A single turn carries every row of the set below to another of its rows. Some are shown first; where does it send the rows asked next?
Niva: 0.87; 0.85; 1.89; 0.43; 2.86; -1.87; 0.68; 0.18; 1.61; -0.34; 0.06; -0.24; -0.14; 0.60; 0.52; -0.39; 0.78; 1.83; 1.14; -0.83; 1.75; 0.92; -0.24; 1.41; -3.64; 0.61; -1.36; 0.66; 1.07; -0.15; -2.05
dur: 0.64; 3.13; -1.26; -0.62; -0.62; -1.39; -1.17; -1.59; -1.08; 1.84; -1.12; -0.61; 0.34; 0.01; 2.14; 1.07; 1.68; 2.93; -0.95; -0.02; 0.83; 0.16; -1.03; 1.05; -2.91; 0.00; -0.40; 0.76; 0.83; -1.08; -1.47
Vum: 1.69; 0.13; 1.79; -1.34; 1.40; 0.40; -1.57; 2.75; -0.77; 1.65; -2.73; 0.89; -0.83; 1.45; 1.42; 1.35; 0.44; 0.10; 0.75; 1.24; 0.79; -1.71; 1.29; 1.43; -2.02; 1.87; 0.27; 1.47; 1.59; -1.49; 2.44
Fiza: -0.02; 1.72; -0.47; -2.39; 0.59; -2.28; -0.86; 0.59; -0.07; 2.10; 1.53; -0.56; -1.18; 0.34; 0.70; -1.13; 1.11; 1.30; -1.60; -0.84; 0.26; 0.72; -1.42; 0.61; -2.26; -0.74; -0.41; 0.28; 1.12; -0.95; -0.53
Zet: 0.84; 0.95; 0.00; -0.06; 1.08; -0.61; -1.39; -0.79; 0.17; -3.98; -0.25; -0.69; -1.95; -0.97; 1.05; 0.26; -0.11; 1.15; 0.92; -0.39; -0.54; 0.23; -1.58; -0.49; -2.04; -0.25; 0.81; -1.35; 0.39; -0.08; 0.77
sog: 1.18; 0.35; 0.91; 0.09; 1.02; -0.88; -0.60; -0.13; 0.02; -3.44; -1.08; 0.38; -2.22; -1.40; 0.59; 0.00; -0.91; 2.19; -0.01; 0.91; -1.12; -1.20; -0.81; -1.79; -2.37; -0.37; 0.59; -1.25; 1.78; 0.51; 1.19
Mipu: -1.43; 1.11; 3.15; 0.52; -0.37; -1.12; -1.44; 0.13; -1.19; 1.12; -1.22; -0.70; -2.74; 0.94; 1.35; -0.04; 0.13; -0.98; 1.39; 1.36; -0.82; -1.29; 2.20; -0.99; -3.09; -0.32; 0.95; -0.35; 0.80; 2.45; 0.31
tok: -0.31; 1.23; 2.98; -1.23; -0.04; -1.00; -0.75; 0.80; -2.97; 0.02; -1.83; 0.56; -1.08; -2.09; 1.57; -0.40; 0.07; 1.30; -0.70; 2.67; 0.39; -1.44; -1.24; -1.03; -1.21; -1.57; -1.91; 1.02; -0.23; 1.42; -1.91
Neret: 0.21; 2.99; 1.25; -0.09; -1.47; -1.06; -1.09; -0.45; -2.55; 0.63; -2.72; 0.55; 0.56; -1.47; 2.29; 0.84; 1.04; 3.40; -0.22; 2.09; 0.91; -0.88; -0.63; 0.10; -1.33; -0.56; -0.89; 1.27; 1.11; 0.29; -2.68
zibi: -0.60; 0.72; -0.44; -0.72; -0.02; 0.56; -0.12; -0.37; 0.70; 0.30; -0.35; -0.72; -3.47; 1.79; 2.19; 1.27; -0.62; 0.82; -0.52; 2.80; 0.55; 0.58; 0.57; 1.93; -1.93; 2.75; -1.14; 0.36; 1.55; -1.32; -0.51
mirup: -0.84; 0.88; 2.96; 0.18; 1.55; -2.94; -1.44; 0.93; 0.47; -1.28; -0.87; -1.10; 0.81; -1.37; -1.13; -1.17; 0.73; 1.44; 1.17; 1.74; 1.39; -0.70; 0.64; -0.49; -1.52; -0.17; -0.26; -0.18; 1.03; 1.62; -0.56
Sevo: 1.39; 1.22; -0.38; 0.40; 0.71; 0.04; -1.10; -0.17; 0.64; -3.10; -0.03; 0.25; -0.38; -0.56; 2.06; 1.15; -0.75; 2.45; 1.73; -0.70; 0.42; 1.16; -2.07; 0.07; -1.37; 0.44; 0.80; -0.83; 0.24; 0.44; -0.38
Pilik: 1.12; 2.03; 1.51; -2.01; -1.17; 0.72; -0.17; 2.73; 0.48; -0.64; -0.78; 1.57; -0.71; -0.73; -0.23; -0.37; -0.65; -0.89; 0.45; -0.39; 3.60; -0.15; 0.24; 0.16; -1.02; 1.24; -2.08; -0.89; 1.34; -1.23; 0.72
pumi: 0.37; 1.76; 1.97; -0.39; 1.70; -2.78; -0.81; 0.01; 0.98; -0.84; -3.06; -1.50; 1.39; -1.05; 0.31; -0.39; 1.58; 2.01; 1.41; 1.15; 0.69; -0.74; 0.91; -1.13; -2.19; 0.02; -0.77; 1.05; 2.64; 1.66; -0.82
dok: 0.02; 3.10; -0.87; -0.20; -0.51; -1.67; -1.37; -1.09; -0.66; 1.96; -0.37; -0.78; 0.31; 0.37; 2.00; 0.34; 2.02; 2.36; -0.86; -0.48; 1.67; 0.19; -0.97; 0.60; -1.93; -0.68; -0.67; 0.85; 2.00; -1.38; -1.81
fip: -1.19; 0.28; 1.35; -0.61; -0.89; -0.16; -3.40; 1.92; -2.79; -1.16; -2.63; 0.94; -1.03; 0.86; 0.92; 1.87; 0.67; 1.01; 0.15; 0.12; -1.17; -1.16; 0.84; -0.01; -1.00; 0.46; 0.24; 0.30; 1.03; -1.62; 2.64
nop: -1.90; 1.63; 0.19; -1.90; -1.91; 0.10; -0.36; 1.08; 0.36; -0.74; -3.26; -0.30; -1.24; 0.55; 2.00; 0.64; -1.38; 1.18; 0.93; 3.50; -0.45; 0.46; 0.32; -0.05; -0.58; 2.35; -1.16; 1.29; 1.77; 1.59; -1.14
ruta: -1.37; 0.28; 1.72; -1.00; -0.02; -0.73; -1.79; -1.08; -0.73; 2.29; -2.44; 1.29; -1.05; 0.95; 2.09; 0.37; -1.14; 1.79; 2.11; 1.90; 0.19; -1.37; 1.51; -2.18; -1.57; 1.04; -0.89; 0.79; 2.75; 2.48; 0.03
peb: 2.16; 0.91; 0.83; 1.59; 0.68; -0.23; 0.41; 0.49; 0.21; -2.29; -2.01; 0.83; -0.87; -0.97; 1.99; 0.79; -1.13; 2.58; 0.02; 0.91; -0.45; -1.05; -0.93; -2.38; -2.58; -0.36; 0.20; -0.48; 1.88; 1.63; 0.30
zalab: 1.99; 3.07; 2.54; -1.51; -1.74; 0.40; -0.85; 2.78; -0.30; -1.27; -1.31; -0.04; -0.67; -1.34; 0.41; 0.48; 0.96; -1.78; 0.70; 0.45; 2.65; -0.45; 1.46; 0.07; -1.09; 0.68; -1.28; -0.81; 1.25; -0.65; 0.70
danop: 1.05; 0.12; 0.66; -0.90; 0.62; 1.05; -0.26; 1.74; -2.79; 0.72; -2.11; 2.25; -0.14; 3.73; 2.38; 1.95; -0.28; 1.23; 0.93; 0.01; -0.26; -0.41; -0.50; -1.36; -2.55; 0.50; -0.36; 1.41; 1.24; -1.16; 1.47
gaf: -0.52; 2.80; 1.59; 0.29; -1.48; -1.33; -1.12; -0.10; -1.78; 0.88; -1.73; 0.52; 0.60; -0.97; 2.25; 0.69; 1.32; 3.12; -0.05; 1.28; 1.49; -0.53; -0.48; -0.44; -1.19; -1.09; -1.56; 1.16; 2.35; -0.10; -3.33
lefu: -0.24; 1.31; 0.47; -0.08; 1.51; -0.09; -1.58; -1.47; -0.24; 1.51; -1.29; -0.11; -3.16; 1.77; 2.99; -0.23; 0.07; -0.26; 2.02; -1.65; 1.35; 0.53; 0.28; 2.12; -0.98; 1.39; -0.78; 1.53; 0.79; 0.27; -0.07
bebo: 1.14; 2.12; 0.64; -2.07; -0.77; 1.08; 0.45; 0.93; 0.75; -0.02; -1.15; 1.03; -0.12; 0.71; 0.44; 0.23; -0.19; -1.21; 0.61; -0.59; 3.70; -0.24; -0.01; -1.27; -3.15; 0.80; -2.59; -0.87; 1.93; -1.53; 0.64
bosil: 0.35; 0.51; 1.22; -0.81; -0.13; 0.53; -1.37; 2.17; -2.29; 0.10; -3.35; 0.96; -0.70; 2.32; 1.91; 2.50; 1.02; 1.27; 0.07; 0.31; -1.39; -1.46; 0.96; -1.19; -2.53; -0.33; 0.90; 0.90; 1.88; -1.28; 2.15
falo: -0.98; 2.33; -0.26; -0.35; -1.30; 0.83; 0.27; -0.07; 0.72; -0.71; -3.52; -1.42; -2.38; 1.31; 3.23; 1.62; 0.13; 0.19; 0.30; 1.78; -0.25; 0.78; 0.55; 1.47; -2.19; 2.00; -1.34; 1.42; 1.59; 0.02; -1.51
fupub: -0.21; 0.22; 2.71; 0.77; 2.79; -2.39; -0.80; 0.27; 0.61; -0.93; 1.03; -0.83; -0.30; -0.30; -0.63; -1.24; 0.43; 0.63; 0.95; 0.63; 2.26; 0.16; -0.05; 0.65; -2.30; 0.28; -1.23; -0.31; 0.16; 0.48; -0.88
Bupam: 1.37; 1.36; 1.26; -0.83; 2.51; -2.22; 0.29; -0.37; 1.54; -0.17; -2.11; -0.36; 0.79; 0.01; 0.99; 0.05; 1.28; 3.07; 1.46; -0.07; 0.92; 0.29; 0.36; 0.15; -3.01; 0.99; -1.54; 1.63; 2.98; 0.41; -1.58
muzil: -1.04; 0.48; 2.35; -0.86; 0.17; -1.35; -1.76; 0.58; -0.60; 0.97; 0.78; 0.85; -4.09; 0.86; 0.59; -0.63; -0.43; 0.98; 1.52; 0.17; -0.36; 0.18; 1.66; 2.37; -1.14; 1.35; 1.16; -0.26; 0.69; 0.46; 0.07
zure: -1.41; 0.51; 1.16; 0.42; -0.83; 0.11; -3.10; 1.61; -3.38; -1.50; -1.66; 1.31; -0.65; 1.62; 1.25; 1.23; -0.19; -0.41; 0.96; -1.04; 0.01; -0.01; -0.59; 0.59; -0.99; 0.71; -1.04; 0.31; -0.78; -1.20; 1.90
kenel: -0.65; 0.49; 1.86; -2.43; 0.85; -1.30; -0.15; 1.71; -1.18; 0.78; 0.11; 0.08; -2.05; -1.10; 0.68; -1.10; -0.11; 0.24; -1.71; 0.65; -0.38; -0.45; -1.85; -0.22; -2.86; -1.80; -1.04; 0.19; -1.24; 0.85; -0.69
kuve: -0.44; 1.04; 2.21; -2.29; 0.52; -2.03; -0.15; 2.12; -1.11; 1.00; 0.80; -0.22; -1.84; -0.74; 0.76; -1.48; 0.56; -0.24; -1.45; 0.23; -0.63; -0.07; -1.23; -0.76; -2.37; -2.01; -1.36; 0.46; 0.33; 0.92; -1.15
fevu: 2.44; 2.69; 2.14; -2.79; -1.68; 0.27; -1.23; 1.10; -0.52; -0.71; -0.90; 0.20; -0.01; -0.75; 0.59; 1.50; 1.25; -0.24; 1.21; 1.71; 2.06; -0.61; 2.04; -1.25; -2.07; 1.37; -1.38; -0.97; 2.74; -1.29; 0.62
fanim: -0.59; 0.71; 2.22; -1.51; -0.33; 0.27; -1.71; 0.63; -2.66; -0.25; -1.74; 1.31; 1.04; 2.64; 1.04; 0.72; -0.17; -1.44; 3.62; 1.15; 0.93; -0.26; -0.04; -0.20; -3.75; 2.02; -1.22; 0.62; -0.27; -0.56; 0.59
kifik: 0.04; 1.26; -0.92; -2.58; 0.72; -1.58; -0.64; -0.08; -0.25; 2.00; 0.94; -0.27; -1.16; 0.20; 0.96; -0.27; 0.58; 1.80; -1.86; -0.54; 0.08; 0.50; -1.76; 0.96; -3.50; -0.38; -0.36; 0.11; -0.30; -0.96; -0.28
savok: -1.05; 0.88; 1.34; 0.00; -0.29; 0.15; -2.23; 2.01; -0.24; 0.16; -4.63; 0.66; -0.63; 0.70; 0.75; 0.85; 0.50; -0.60; 0.36; -0.52; 0.98; -2.04; 1.11; 1.76; -2.94; 1.34; -0.46; 0.94; 1.31; -1.81; 2.26
Siti: -1.75; 0.84; 0.44; -0.10; -1.01; 0.35; 0.67; 1.82; 0.71; 0.22; 0.05; -1.07; -2.79; 2.01; 0.92; 0.49; -1.24; -0.37; -0.69; 3.28; 0.21; 0.43; 0.50; 0.93; -2.47; 1.33; 0.79; -0.60; 0.01; 0.48; -0.39
Bik: -1.63; 0.95; 0.32; -1.01; -0.70; 0.22; -0.42; 0.75; -0.33; -0.13; -1.58; -1.55; -1.68; 1.31; 1.62; 0.00; -1.41; -1.41; 0.18; 4.32; 0.26; -0.09; 0.10; -1.21; -1.14; 1.43; -1.00; 0.41; 0.36; 2.04; 0.23
Vimo: -2.52; 0.49; 1.55; -1.17; -1.34; -0.19; -2.61; 0.91; -1.40; -0.77; -3.30; 2.11; 0.45; 1.12; -0.17; 0.31; -0.66; 0.24; 2.34; 0.06; 1.06; -1.00; 0.33; 1.02; -3.11; 2.36; -1.42; 0.29; 0.71; -1.53; 1.14
tuvof: 2.59; 0.95; -0.19; 1.38; 1.15; 0.29; -0.35; -0.19; 0.30; -1.87; -1.09; 0.73; 0.22; -0.48; 2.97; 1.42; -1.21; 2.74; 1.15; 0.34; 0.74; 0.27; -1.89; -1.55; -1.46; 0.53; -0.29; -0.09; 1.19; 1.29; -0.20
bov: -0.48; 1.28; 3.34; -1.12; -0.21; -1.54; -0.86; 1.06; -2.47; 0.37; -0.93; 0.56; -0.86; -1.75; 1.79; -0.56; 0.50; 0.99; -0.44; 2.00; 0.30; -0.85; -0.75; -1.68; -1.24; -1.69; -2.73; 1.06; 1.38; 1.18; -2.48
lege: -0.36; 0.40; 0.94; 0.00; -0.41; 0.85; -0.87; 2.25; -3.02; -0.35; -1.20; 2.70; -0.01; 3.27; 1.68; 1.20; -0.92; 0.64; 1.60; -1.10; 0.29; 0.70; -1.28; 0.08; -1.82; 0.97; -0.76; 0.86; -0.56; -0.95; 0.75
bufuf: 1.47; 0.70; 2.69; -1.62; 0.28; 0.53; -0.43; 3.27; -1.62; 1.03; -1.31; 1.39; 0.40; 2.74; 1.30; 1.36; 0.21; -0.28; 2.71; 1.55; 0.30; -0.40; 0.77; 0.73; -3.31; 1.59; 1.13; 1.00; 0.22; -0.45; 0.49
difas: -1.56; 1.82; 0.71; -0.06; -0.75; 0.21; -0.28; 0.23; 0.91; 1.83; -3.47; 1.33; -0.84; 1.73; 2.83; 0.54; -0.66; 2.08; 2.49; -1.45; 0.92; 0.16; 0.63; 0.54; -1.90; 0.64; 0.23; 1.44; 1.82; 1.89; -1.64
Buzu: 1.41; 2.73; 1.32; -2.68; -2.05; 0.74; 0.39; 1.19; 0.69; -0.30; -1.21; 1.03; 0.51; 0.51; 0.43; 1.35; 0.73; 0.32; 1.14; 0.44; 2.38; -0.30; 1.32; -1.61; -3.97; 0.78; -1.01; -1.28; 2.78; -1.42; -0.18

bufuf goes to savok
Zet goes to tuvof
Now find these:
bov goes to Fiza
zalab goes to bebo
mirup goes to Niva
lege goes to bosil
difas goes to Mipu
zibi goes to nop
dur goes to tok

